In the rows, 128 means zero.
Turns, then the turns between two rows, first turn first; the first pair answered:
turn X:
[136 115 132  96 138 180 121 137]  ->  [127 100 143 112 150 171 140 138]
[106  71 165 143 151 143 147 134]  ->  [139 100 125 175 158 127 174 112]
[149 106 120 173  94 122 103 184]  ->  [152 106 120 172  94 124 106 184]
turn L:
[111 108 143 120 132 132 109  80]  ->  [116 113 135 133 100 122  89 101]
[138 135 114 126 155 130 142 105]  ->  [105 118 150 130 138 111 135 122]
[ 80 133 204  99 104 117 128 131]  ->  [151 172 128 126  55 127  94 159]
turn Z:
[152 116 130 157 106 142 151 165]  ->  [127  98 161 138 124 148 156 160]
[156 116 104 168 150 158 160 123]  ->  [130 102 133 146 168 160 164 117]
[121  99 112 141 121 121 147 151]  ->  [106  97 130 129 133 118 152 142]
[ 99 106 145  88 184 143 159 113]  ->  [100 157 137  83 165 100 143  86]
Now pairs of rows:
Between the rows of a pair lie 2 to 3 turns.
[138 172 136 108 102 101  97 132]  ->  [119 159 154  87 151 111 128 105] : L then L
[134  94 162 115 156 164 128 135]  ->  [135  90 159 161 130 136 137 152] : L then X
[114 137 136 157 131  85 160 102]  ->  [136 101 124 178 123 119 160 142] : L then Z then Z
[132 156 138 166 140 101 129  82]  ->  [153 122 122 191 143 135 137 118] : Z then Z
[113 138 133 125 133 111 127 108]  ->  [138 121 113 148 121 130 127 141] : L then Z then Z
[140 124  92 143 128 109 148  93]  ->  [156 128  79 121 119 134 124 108] : Z then X
[114  98 141 130 160 109 130 104]  ->  [122 118 128 152 123  83 116 114] : X then L then Z
[ 95 127 136 106 102  99 111 126]  ->  [102 126 130 121  92  99 109 140] : Z then X
[124  78 128 123 184 168 170 125]  ->  [104 164 134  98 156  95 143  66] : Z then Z
[162 122 102 136 105 173 125 142]  ->  [103  90 168 124 114 151 133 142] : L then L
[108 146 145  98  98 104 100 129]  ->  [130 154 121  86 148 132 129  95] : L then L
[171 114  89 109 146 171 137 126]  ->  [108  77 150 145 148 123 170 128] : Z then L then X
[119  78 146 149 127 153 120 161]  ->  [141 136 108 175 144 110 155  99] : Z then X then X
[110 157 139  86 105 114 114 129]  ->  [148 142 100 121  93 140 115 163] : Z then Z
[131 157 140 110 140 117 125  99]  ->  [137 163 133 121 112 107 108 116] : L then L
[ 84 127 146 160 101  76 142 131]  ->  [108 138 126 110  74 123  84 161] : L then X then X
[153 111 144 100 156 160 117 145]  ->  [148 140 140 107 114 128  85 154] : L then Z then L
[137 129 120  90 169 150 142 110]  ->  [101 133 147 140 135  78 148 113] : L then X then Z
[138 176 111  98  95 135  75 116]  ->  [153 125 107 100 126 193  96 141] : Z then X then L
[114  97 158 124 158 145 173 140]  ->  [137 140 121 169 126 101 179 125] : X then L then X
[173 132  91 172  98 140 126 183]  ->  [ 91  86 181 135 161 130 169 151] : L then L
[116 111 124  98 153 169 126 126]  ->  [ 93  92 144 144 136 135 141 141] : L then X
[109  97 154 133 129 132 122 155]  ->  [128 115 124 156 153 117 160 119] : X then X then L
[107 159 114  96 134 109 100  97]  ->  [ 85 122 145 114 116 109  91 136] : X then L then X
[137 166 119 141 123 100 130 124]  ->  [153 131 107 149 135 147 135 153] : Z then Z then X
[138 151 116 100 123 142 117 125]  ->  [127 116 133 106 131 160 125 143] : Z then Z then X
[156 110 119 123 135 155 119 134]  ->  [121  95 152 130 124 131 117 143] : Z then X then L
[139 161 118 122 134 129 127 106]  ->  [121 153 136 125 130 113 131 104] : L then Z then L
[151 140 129 102 149 168 107 124]  ->  [116 129 165  94 144 150 100 128] : Z then L
[118  48 137 175 168 168 182 147]  ->  [195 143  49 178  99 151 120 141] : Z then L then L
[108 101 154 148 106 134 127 161]  ->  [148 121 111 141 103 156 113 162] : L then X
[141 169  84 119 126 119 139 132]  ->  [118 153 111  76 143 140 129 130] : X then L
[135  90 129 160 122 152 127 172]  ->  [163 108 101 155 140 165 134 154] : L then X
[ 98 144 147 133 150  85 149  85]  ->  [142 161 102 165 102  85 124 116] : X then L then Z
[110 156 135 132  80  87 100 134]  ->  [168 149  77 133 148 144 152 110] : Z then L
[125 172 111 104  93 142  88 136]  ->  [ 90 140 147  84 154 153 133 106] : L then Z then L
[146 113 111 133 162 156 151 119]  ->  [147 125 111 104 151 167 123 125] : X then X
[179 114 101 149 121 143 154 172]  ->  [121 112 156 102 173 130 182 118] : L then Z
[122 114 149 121 138 166 118 125]  ->  [113 121 157 120 114 150  99 131] : L then Z
[136 122 114 134 113 129 135 110]  ->  [120 107 135 120 112 134 128 120] : X then X then X
[138 136 100 157 121 124 128 118]  ->  [104 106 144 128 118 137 112 142] : X then X then X
[149 148 128 148 153 106 132  80]  ->  [145 149 134 160 139  93 128  88] : L then Z then L
[131 136 120  87 151 140 136 101]  ->  [152 146  93 106 134 138 130 109] : Z then Z
[104 151 132 127 106  88 108 126]  ->  [118 155 120  95 149 117 125  97] : L then L then X
[105 124 148 158 116  85 142 126]  ->  [144 142 106 147 150 114 159 101] : L then L
[128 165 113 138 139 103 124  86]  ->  [127 166 120 115 109 114  84 111] : X then X then Z
[122 132 105 149 127 134 122 139]  ->  [106 119 128 126 135 146 120 141] : X then Z then Z
[125 131 154 103 149 151 101 125]  ->  [141 138 142 104 152 160  98 121] : L then L then L
[159 128 126 120 169 173 137 104]  ->  [149 158 136  96 157 150 119  90] : X then Z then Z
[146 162 109 125 114 130  97 138]  ->  [126 102 138 141 130 152 117 166] : Z then X then X
[137 165 131  97 144 152 122 122]  ->  [152 160 119 113 139 160 123 135] : Z then Z
[135 140 112 131 169 155 150 120]  ->  [154 150  90 145 140 150 131 140] : L then L then L
[134  89 133 114 145 184 124 157]  ->  [ 93 147 161  81 119 115  97 113] : L then Z then Z
[112 144 131 155 166 114 174 146]  ->  [111 170 136  92 167 127 139 126] : X then X then L
[135 157 118 128 136 117 146  95]  ->  [139 165 114 117 114 115 121 110] : X then L then Z
[110 118 138 132 162 109 150 103]  ->  [135 145 108 150 139  97 139 101] : Z then Z
[129 159 140  77 130 132 101 101]  ->  [120 134 155  81 114 140  87 134] : Z then X
[123 143 145  96 128 137  83 132]  ->  [135 133 134 120 114 144  83 156] : L then X then L
[100 120 143 109 114 109 119 129]  ->  [128 146 108 133 118  98 135 112] : X then X then X
[118 126 152 141 131  99 165 117]  ->  [153 139 117 156  96 109 137 143] : L then Z then X
[ 70  96 185 133  77 107  94 156]  ->  [103 131 145 153  49  92  81 155] : Z then Z
[130 108 114 136 133 158 149 147]  ->  [ 96 117 144 114 143 131 150 120] : X then L then Z
[133 112 179 157 133 112 141 155]  ->  [129 142 178 152 123  87 129 136] : Z then Z
[146  97 127  99 159 196 113 151]  ->  [104  92 165 110 185 158 149 118] : Z then X
[ 90 138 150 148 116 101 145 124]  ->  [132 145 108 168  97 125 135 148] : Z then X then Z
[103 139 137 107 119 114 116 123]  ->  [141 146  97 115 129 138 126 119] : L then L then Z
[140 123 130  91 101 164  74 174]  ->  [158 106 110 130 104 170  96 190] : X then L
[132 114 112 120 176 161 165 113]  ->  [ 76 106 171 107 132 120 133 129] : X then Z then L
[128 179 128 127 126  94 116 106]  ->  [163 126 104 163 132 149 130 158] : Z then Z
[137 117 130 143 171 107 139 108]  ->  [149 146 117 146 131  91 108 115] : L then X then X
[108 119 158 112  97 106 106 153]  ->  [156 129 101 134 155 132 164 111] : X then L then L
[114 127 154 124 110 126 124 153]  ->  [154 154 109 126 119 136 128 136] : Z then Z then L
[127 154 133 143  87  94 120 136]  ->  [123 144 136 106 158 125 159  92] : X then L then L
[161 132  90 127 135 156 101 159]  ->  [130  88 124 156 155 147 136 167] : X then X then X
[162 143 113 140 106 139 107 149]  ->  [108 113 174 119 145 134 131 127] : L then L
[107 100 160 177  95 123  91 142]  ->  [139  88 126 187 149 161 138 123] : X then L then Z
[155 130 133 133  88 107  92 168]  ->  [146  94 145 151 109 119 121 178] : Z then X
[154 166  95  75  78 133  76 126]  ->  [107 118 147  38 151 161 120  98] : L then X
[126 162 117 123  81 115  96 139]  ->  [158 130  88 122 130 173 126 142] : Z then X then L
[126 164 140 146 120 102 131 123]  ->  [143 150 121 151 148 127 154 118] : Z then L
[153 134 105 154 149 131 159 110]  ->  [129 115 131 137 166 135 164 104] : Z then Z
[113 132 175 154 131  80 142 123]  ->  [157 179 126 130 114  94 111 112] : X then L then X
[138 116 122 149 152 124 148 136]  ->  [117 125 141 131 156 106 145 120] : Z then Z
[133 125 141 119 152 141 132 118]  ->  [135 120 140 131 116 132 110 146] : L then L then X
[120 124 113 106 168 160 140 124]  ->  [105 162 123 123 103 100 102 132] : L then Z then Z
[111 161 148 103 101 113 104 124]  ->  [135 136 127  99 162 157 147 104] : L then Z then L
[109 120 152 121 123 100 133 109]  ->  [153 140 104 126 128 120 135 105] : L then L
[134 146 125 144  84 105 105 149]  ->  [129 122 135 142  86 122 104 166] : X then Z
[154 133 108 159  89 133 114 151]  ->  [146  97 118 151 144 166 154 139] : Z then X then L
[168 141  75 148 112 114 114 128]  ->  [105  76 150 138 125 122 117 161] : X then X then X
[153 136  88 171 134 125 158 136]  ->  [129 157 116 105 170 128 154  91] : X then L then Z
[128 123 140  67 107 164  84 148]  ->  [108 168 146 101  89  83  97 111] : X then Z then Z
[ 99  93 173 115 130 140 124 147]  ->  [152 127 114 136  90 143  98 164] : Z then L then Z
[177 129 118 132 146 170 105 135]  ->  [148 111 153 132 118 157  84 162] : Z then L then L
[167 145 126 109 166 167 136 111]  ->  [117 163 175 104 133 102 116 102] : L then Z
[100  99 147 104 165 127 128 102]  ->  [126 147 110 114 151 103 126  81] : X then Z then X
[119  77 142 130 136 146 132 161]  ->  [109  82 151 116 133 142 120 161] : L then Z
[119 142 123 109 153 106 158  88]  ->  [122 146 119 140  95  79 127 124] : L then Z
[112 105 186 114 111 121 127 164]  ->  [180 175 104 121 108 119 125 123] : Z then Z then L
[111 133 146 112 145 115 126 110]  ->  [124 129 133 134 108 114 104 143] : L then Z then X
[131 130 123 112 128 139 116  95]  ->  [143 116 116 121 131 154 120 111] : Z then Z then Z
[ 84  92 158 122 137 124 134 116]  ->  [ 92 133 140 132 125  88 134  90] : Z then X
[135 104 131  95 112 176  80 166]  ->  [ 91  68 173 122 146 147 127 150] : Z then X
[ 84 106 183 146  97  85 128 146]  ->  [116 131 145 171  73  77 117 152] : Z then Z
[143 138 123  68 171 168 116 114]  ->  [ 86  93 182 121 166 121 152 130] : L then X
[158 110 125 157 150 129 159 149]  ->  [136 108 150 111 173 139 154 130] : X then Z then Z
[138  96 118 100 132 159 127 125]  ->  [133  96 123 110 104 147 110 144] : L then L
[159 162  88 149  97 114 106 129]  ->  [157 115 100 141 107 162 102 167] : Z then X
[139 116 100 130 130 156 162 141]  ->  [111 126 131  89 143 152 152 120] : X then Z then Z
[134 130 105 179 153 117 154 128]  ->  [135 131 106 188 138 114 143 137] : L then L then L
[152 113 111 119 140 205 132 158]  ->  [ 99 106 166 102 108 167 103 169] : Z then L
[139 134 114  92 160 177 140 127]  ->  [159 145  94 107 129 172 121 146] : L then L then L
[112 107 152 180  89 103 136 179]  ->  [111 113 143 161 170 115 197 116] : X then L then L
[130 113 129  95 182 178 103 124]  ->  [138 122 126 120 116 156  60 167] : L then L
[ 73 129 178  84 149 154 133 121]  ->  [108 200 129 122  95  93 117 105] : Z then X then Z
[ 97 143 138 100 136  93 141 111]  ->  [151 145  85 121 145 125 152 120] : L then Z then L
[122 173 133 114 138  78 137  87]  ->  [142 176 113  98 151 105 135  82] : Z then L then X
[ 75 159 173 106 117  74 131 105]  ->  [131 186 118  58 120 135  94 109] : L then L then X
[102 115 160  95 115 114 108 132]  ->  [124 134 138  82 108 129  94 135] : Z then L then X
[111 108 120 173 113 136 134 139]  ->  [ 93 105 138 161 136 130 149 118] : X then L then L
[ 77 155 156 114 147  67 121  99]  ->  [141 140  88 152 190 120 169 101] : Z then Z then L
[133 151 118 106 116 134  84 148]  ->  [ 90 115 165 135 134 109 121 148] : X then Z then X
[ 83 130 172  91 125 113 109 105]  ->  [145 174 104 119  87 114  89 113] : Z then X then L
[138 121 117 145 131 145 138 120]  ->  [122 130 130 142 136 125 142 103] : L then Z then X
[154  91  96 194 156 141 171 141]  ->  [ 96 156 146 135 157  69 154  71] : Z then Z then Z
[119 123 164 104 151 137 156 105]  ->  [118 127 163 149  90 104 130 141] : L then Z then X
[150 145 104 157 108 113 124 137]  ->  [122 133 136 158  99  97 119 145] : L then L then L
[ 56 129 149  90 159 103 137 107]  ->  [ 73 140 126 148  94  66 117 144] : X then L
[ 91  97 162 157 156 103 161 144]  ->  [134 169 105 171 120  69 141 121] : Z then Z then L
[156 138 106 159 111 119 133 132]  ->  [124  93 143 137 145 144 146 137] : Z then Z
[114 134 144 115  82 132 113  98]  ->  [117 127 143 102 113 150 133  82] : L then L then X
[144 132 123 131 150 131 165 138]  ->  [150 138 120 118 149 143 154 137] : X then Z
[137 160 110 137 177  99 183  68]  ->  [ 96 128 161  92 190 123 172  77] : X then Z then L
[112 115 133 168 128  95 140 147]  ->  [120  95 129 157 148 124 149 150] : X then Z then Z
[144 142 116 110  90 133  89 153]  ->  [115 113 154  90 115 145 102 148] : Z then Z then Z
[139 166 114 119 109 111 101 113]  ->  [115 126 149  90 120 141  92 134] : X then L then X
[160 105 110  88 163 201 122 136]  ->  [ 93  98 180  78 118 148  85 151] : Z then L
[108 107 158  80 170 166 130 111]  ->  [100 133 166 103  86 116  77 148] : L then Z
[101 145 125 102 101 132 128 117]  ->  [ 96 134 130  99 103 138 127 125] : L then X
[103 105 195 119 124 142 116 121]  ->  [150 162 142 161  79 109 101 118] : Z then X then L
[155 109  98 160 156 172 164 123]  ->  [102  97 156 116 174 164 160 110] : X then L
[138 140 136 156 115 139 123 131]  ->  [114 134 158 140 132 137 127 119] : Z then Z then Z
[160 110  78 191 135 137 179 134]  ->  [143 127  93 204 104  93 169 133] : L then L then X
[129 127 121 147 109 100 135 125]  ->  [141 127 111 131 142 129 148 108] : Z then X then L
[122 153 129 104 155 113 146  88]  ->  [ 97 146 154 102 117  98 115 116] : X then L
[121 118 113 151 122  96 144 136]  ->  [133 140  90 131 131 107 140 115] : L then L then X
[ 97 141 150 113 100 111  91 133]  ->  [116 138 131  85 157 151 118 101] : L then L then X
[117 164 124 121 134 124 134  83]  ->  [ 92 143 152 141 104 103 124 115] : Z then L then L
[152 116 117 106 147 172 130 118]  ->  [139 100 130 116 154 171 141 122] : X then X
[135  72 124 148 128 159 145 169]  ->  [157 136  88 155 150 122 174 104] : Z then X then X
[129 159 126 136 110  98 123  97]  ->  [ 97 128 163 127 114 104 124 112] : X then X then X
[135 134 110  75 128 186 125 142]  ->  [ 74 141 162  89 141 120 154 108] : L then X then Z
[107 132 172  81 112  92 104 126]  ->  [182 152  91  93 141 143 125 115] : L then L then Z
[115 107 146 128 105 128 130 151]  ->  [132 125 125 121  95 137 116 151] : Z then L then X
[118  78 156 132 152 127 158 123]  ->  [123 129 138 132 146  87 158  84] : Z then X
[146 175 111  96 119 142 108 102]  ->  [164 165  88 127 112 148 118 115] : L then Z then Z
[138 125  99 137 166 169 133 132]  ->  [114 168 116 111 157 130 123  92] : Z then Z then Z
[159  88  87 174 126 129 172 167]  ->  [109  79 139 155 155 105 192 140] : Z then X then L
[151  97 137  76 161 180 124 146]  ->  [164 147 117  81  99 142  77 155] : Z then L then L
[113  79 141 164  94 138 124 199]  ->  [115  64 143 138 123 170 130 191] : L then Z then L
[119  80 133 164  77 116  86 178]  ->  [ 81  78 176 131  94 104  87 157] : Z then Z
[138 102 118 152 103 147 112 179]  ->  [140  94 118 148 117 161 121 177] : Z then L then X
[ 96 146 137  95 148 117 113 109]  ->  [111 163 115 106 142 108 112  98] : Z then L
[106 131 149  99 127 109 118 110]  ->  [146 151 104 106 126 127 113 107] : L then L
[ 76 128 184 117 104  79 134 144]  ->  [122 171 124 160 112  60 164 115] : X then X
[130 142 127 114 109 117 109 134]  ->  [134 152 120 107 128 119 124 112] : L then L then Z
[142 125 113 162 105 132 123 164]  ->  [130 113 126 129 167 156 159 125] : L then Z
[154 144  96 142 136 150 134 119]  ->  [130 162 117 137 133 114 137  98] : L then Z then Z
[173 125 110 134 121 150 111 152]  ->  [126 101 154 158 150 116 161 131] : L then L then X
[100 133 147 124 115  97 113 128]  ->  [115 139 130 146 122  89 133 119] : X then X
[120 147 136 164 139  93 149 130]  ->  [136 177 123 111 143 112 122 109] : X then L then X
[112 135 113 141 108  76 115 121]  ->  [135 124  93 151  98  98 107 143] : X then Z
[137  98 135 131 148 151 154 131]  ->  [118  98 154 136 140 127 151 136] : X then L
[137 127 130 109 118  88 111 137]  ->  [160 126 105 110 145 111 134 127] : Z then L
[121 125 141 103 165 174 156  95]  ->  [133 152 123 105 160 158 154  73] : X then X then Z
[131 143 128 140 137 110 139 108]  ->  [129 139 132 114 151 126 134 101] : Z then X then L
[140 142 118  73 163 179 129 106]  ->  [ 97 134 166  76 165 145 139  97] : X then Z then X
[129  42 153 159 100 172  94 216]  ->  [135  42 139 163 197 183 183 144] : L then Z then X
[118 125 136 119 186 134 182 105]  ->  [139 149 109 185 111  85 158 141] : L then X then L
[134 105 113 148 130 131 136 146]  ->  [144 117 104 140 136 130 136 132] : L then X
[113 161 122 124  76  85 101 120]  ->  [164 159  68 124 130 138 135 102] : X then Z then L
[179 128 114 123  93 152  92 153]  ->  [149  76 147 134 126 167 126 166] : Z then X
[154 118 106 141 106 119 128 150]  ->  [135 114 123 139 143 111 166 116] : L then L then X
[153 165 115 138 101  91  95 125]  ->  [107 118 171 122 107  99  93 148] : X then X
[150 129 114 153 118 128 120 141]  ->  [122 103 150 127 142 138 129 137] : Z then Z
[161 137 127 134 109 135 119 153]  ->  [158 134 129 110 148 154 133 130] : L then X
[123  89 144 109 134 178 124 159]  ->  [124  84 139 147 129 163 141 166] : L then X
[118 125 126 126 107  96 101 121]  ->  [153 123  90 128 129 131 118 116] : Z then X then L
[111 133 144 163 108  85 143 139]  ->  [142 131 115 179 105 109 143 153] : X then Z
[122 111 157 153  83 103  80 170]  ->  [123  92 158 183 104  98 115 165] : Z then X
[146 118 117 105 160 175 136 112]  ->  [138 150 125  88 152 144 127  85] : Z then Z
[145 137 111 115 119 131 100 154]  ->  [116 119 143 108 124 128 103 156] : X then Z
[180 183  89 136 122 102 114 102]  ->  [160 135 120  76 178 166 119 102] : X then Z then L
[167 119  95 154 133 160 134 142]  ->  [ 90 108 176 134 119 109 122 134] : L then L then Z
